One turn moves every row onto another: examples first, then more rows asked
kozu: [  1   9  10  15   4   7   5   5   5   9  12   3  -7   4  -3  22  -8 -12
   5  -3]
pid: [-14  -3  12   6   1   0 -13  -2   0   8  13  10   8  10   4   5 -12 -10
   4   9]
lof: [-5 -4  0  9  5 -3 10 14  5  4  4 -4 24 -2  7 11  0 -5  2  6]
gor: [ 13  -3   6  10  16   7   8   8  -4   1 -11   8   7  -1   2   7  -7 -11
  -9   2]
neru: [ 15  -5  -1   4  10  11   6   6  -5  -1 -10   3   6  -5   3   7  -4  -7
 -10   3]
luset: [  7  -2   1   1  12  15   6  -3  -9  -6   6   3  -8   0  -3  10   0  -4
 -10  12]
sel: [ 5 -7 10 13 15  9 11 -1 -5 -3  2 13 -9  3  4  2  1 -7 -9 13]
big: [-19  -4   4   8   1   6  -8   1   0   4  18   5  18   1   3   2  -2  -9
  -1   8]
gidas: [-13 -10   1   1  -5   2 -12  -3   3  10  12   8   5  -1   7  -2  -4  -5
   6   8]
Totog: [16 -3  1  5 -6  4 14 14 -2  3 17 -2 -5  1 -4  5  0  0 -9  9]
Dod: [-4  0  0  6 -5 12  9 -1 -3 -3 21  2 23  2  7  9 -7 -9 -3  2]
gup: [ 18  -1   5   7   1  -3  11  12   3  11  15   5 -12   4  -7   9  -6  -1
  -1   4]
fuzif: [ 3 -9 -7  0 -8  3  4 -7  7 12 14 10  6 -5 11  5 -7 -4 10 -4]
Lop: [ 17  -3   1   4  14   6   4   5  -2   4 -12   7   1  -3   0  10  -8  -8
  -5   0]
gafet: [-15  -4   7  -3   1 -10  -4   5   2   7  12   6  -3   8  -7   0  -8 -13
  -1  10]
davu: [ 11  -4  18   7  -6  -5   7  -9  -1   3   6  16  14   7  -3   8 -16  -2
  -3   3]
sul: [  6  -2   2   7  21   8   7  -3   0   5   5  12 -11  -3  -4  10   2  -4
  -1   5]
Bule: [-20  -4   6   3   3  -7   2   9   1   4  15   4   5   5  -7  -2  -2 -14
  -6  10]
Rali: [  3 -13   0  -1  -7  -7   3   8   7   7  -5  -1   7  -1  15   6  -7  -2
   7  10]
lipo: [-16  -9   0  -4  -4  -7  -2   6   1   5  13   3  -1   1  -4  -5  -2 -10
  -4  11]
Nebu: [  6  -2   4   4 -16  12   2   2   1   2   7  -3 -15   0   7  11  -7  -8
   0   6]
Beme: [ 6 -2  6  7 -5  3 12 -7 -2  0 13  9 25 -3 -7  9 -6  1 -7  0]
fere: [  2  -3  15  10  -3  -1   5  -4   2   6  12  16   9  14  13   8 -20 -13
   6   3]
safeb: [ 11 -10   4   3  -9  -3   8 -11   4   8   6  15  12  -7  -2   2  -6   4
   1  -2]
duso: [  1   0  10   2   4  -7   0  10   3   5  -1  -2  14  12   5  19 -17  -8
   6   8]
kuzo: [ -3  -2   7  23  -5  12  16   9   3   3  10   3  -1  -4  10   5   4 -12
  -4   4]
Tezo: [14  0 12 16  2  0 18 16 -1  5 17  5 -2  8 -3  5 -3 -5 -9  9]

luset -> sul
Rali -> duso
Now find these:
Lop -> gor
Nebu -> kozu
safeb -> davu
Tezo -> Totog
lipo -> gafet
Dod -> fuzif
big -> gidas

One turn moves every row onto another: examples first, then more rows asked
Gutog: [-12   1   8   9   5 -13   1  -1   5  -9   6   8]
Muna: [ -7  -6  12 -12  -2   1  -3  -7   7 -12   6  -2]
podeg: [-11  -7  15  -6   3   4   5  -4   4   0  12   3]
tupi: [ -4   2   7 -10  -7  -1  -4  -3   9  -6   9  -1]
Vul: [-11  -9 -17   3   8  -1  -8 -11   5 -18  -2  -1]
bif: [-10 -12  13  -5   3   3   0  -7   9 -15   1   5]
doku: [-10  -2  11  -2   0  -8   4  -4  15   3   8   2]
dute: [ -9 -11 -27   2   7   1  -4  -4   1  -4   5   6]
fenu: [-10 -10  14   1   0   0  -2  -2   8   4   0   8]
pifoz: [-12 -14   0 -12  12  -2   0   6   7  12  10   5]
Gos: [ -5 -20 -16 -10  11  -6  -4  -5  -3  -6  -4   4]
Kidig: [-12  -3  11   8   6 -12  -3  -3   2 -10   1   8]
seb: [-11 -10  16  -3   2   5   0  -3   2   2   5   7]
noz: [-12 -15 -23  -3  12  -1  -1  -9   2 -11   6   1]
boril: [-12  -4  12   3   4  -8  -6  -3  -5 -11   2   5]
fab: [-10   0  11   0   2  -6  -5  -2  -8  -9   8   4]
tudok: [ -7  -2 -19  -2   3   4  -9  -8  -1 -13   6  -2]
lifo: [ -5 -13 -22  -1  11 -10   6  -2   8  -3   3   9]
sak: [-11  -6 -19   7   9   0  -3  -9   9 -17   2   2]
rir: [ -8  -8 -27  -2   4  -2  -7  -5   1  -3   5   1]
baduf: [-12 -13  -1 -11  13  -3   2   6   9  12  10   5]
zel: [ -9  -2 -22   6   7   2  -1  -7   7 -14   7   3]
zil: [-12 -15   1 -13  12  -3  -2   5   6  11   7   4]
nat: [-6 -2  4  6 -3  2  3  1 15 -5  4 13]
Lagar: [-3  4  3 -1 -8  0  0  1 13 -2  9  7]
gugam: [ -2  -8 -21 -13   6  -3   2  -2  -4  -1  11   3]
kati: [ -9 -10   9   4   2   4   3  -2  14 -11   0  12]
siko: [-11 -13 -23  -6  10  -5  -4 -10   2 -10   5  -3]
fuv: [-11  -3  13  -6   2  -3   7  -5  10   1  13   1]
zeni: [ -7   1 -21   2   3   4  -5  -6   2 -12   9   1]
vuve: [ -9  -6 -17  -1   5   2 -11 -10   0 -15   0  -3]
Neb: [-13 -16   0 -10  14  -6   0   4  11  10   6   4]
pomu: [ -3 -15 -18 -14   8  -2  -4  -4  -7  -4   4   2]
Tariv: [-11 -14 -25   1  11   2  -1  -6   2  -8   6   5]
zemo: [-12 -16   1 -12  13  -5  -3   4   8  11   5   4]
Tos: [ -3  -7 -24  -6   8  -6   7  -1   4  -1  11   6]
Rotom: [-13 -14   0 -10  14  -5   2   5  11  10   9   5]
Kesis: [ -9 -10 -25  -6   6  -5  -8  -8   2  -6   5  -3]
kipa: [-10   5   7   6   3 -10   2   0   2  -7  13   7]
tiza: [ -6 -19 -19  -4  13 -10   1  -4   5  -6  -4   7]
zozo: [-10  -5  12   2  -1  -7   0  -3  14   5   1   6]
Betuv: [-9  5  8  1  2 -7 -1 -1 -5 -7 14  5]

kati -> bif
zeni -> zel
Now find these:
Gutog -> Kidig
Tos -> lifo
siko -> Kesis
fenu -> seb

One turn moves every row onto another: examples first, then more rows asked
Lok: [  0   1  12  -2  -4  12 -14   8  16   1 -10   9]
figi: [-12   6  10 -17 -11 -16   1   1  12  11   1  10]
Vobek: [  0   1  11   0  -4  10 -17   7  15   2 -11   4]
pim: [-9 13  9 -5 -8 -2  3 13 16 -7  1  1]
Muv: [-10   2  13 -17  -9 -12   6  -2  14   8  -2  11]
sute: [  2  17  17 -15 -11  -3 -10   9   8   1   6  -5]
Mumig: [-17   0   0  -9   5 -10  -6   8  13   4   1   5]
nelez: [  1   4  -2  -5 -12  -1   2  -6   2  -2   5  14]
fipi: [ -1   4  15 -19  -4  -2 -19   1   6  13  -6  17]
Tas: [ -3   4   0  -2 -10  -1   3  -7   0  -3   6  14]
gel: [  1  -4  -2  -4   0   3 -21   3   5   3   5  12]
rafib: [ -5   6   4   0 -12   7  -9  -1   2  -4  11  -6]
vobat: [  0   9   7   1 -17   9  -9  -4   5  -3  10  -2]
ludi: [-13   9  15  -3 -11  -2   3  10  17  -5   4  -1]
zed: [  3  16  19 -15 -11  -2  -7   8  12   3   7  -4]
niv: [-17   2  -2 -13   5  -8  -6   7  14   3  -3   7]
Vin: [-10  -2  16 -12 -18  -3 -16  -5   3  14   9   9]
tanul: [ -4   9   4   3 -17   6 -11  -2   2   2  11  -3]
Pab: [ -5   2  17 -18  -3  -2 -22   2   8  14  -7   9]
Satar: [-12  11  14  -2  -8   2   4  13  13  -3  -1  -1]
givo: [  4  -4  -1  -6  -1   7 -19   1   2   6   3   7]
Sule: [-13   0  18 -10 -17  -2 -14  -8   6  15   7   8]
gak: [-12   7  13 -14 -10 -13   1   0  18   9  -4  13]
kozog: [ -1   4  17 -22  -4  -3 -21  -2  10   8  -5  12]
lavis: [ -1  -8   1  -2   0   7 -17  -2   4   4   3  12]

kozog -> tanul
nelez -> Mumig
Pab -> vobat
Now find these:
Vin -> Tas
fipi -> rafib

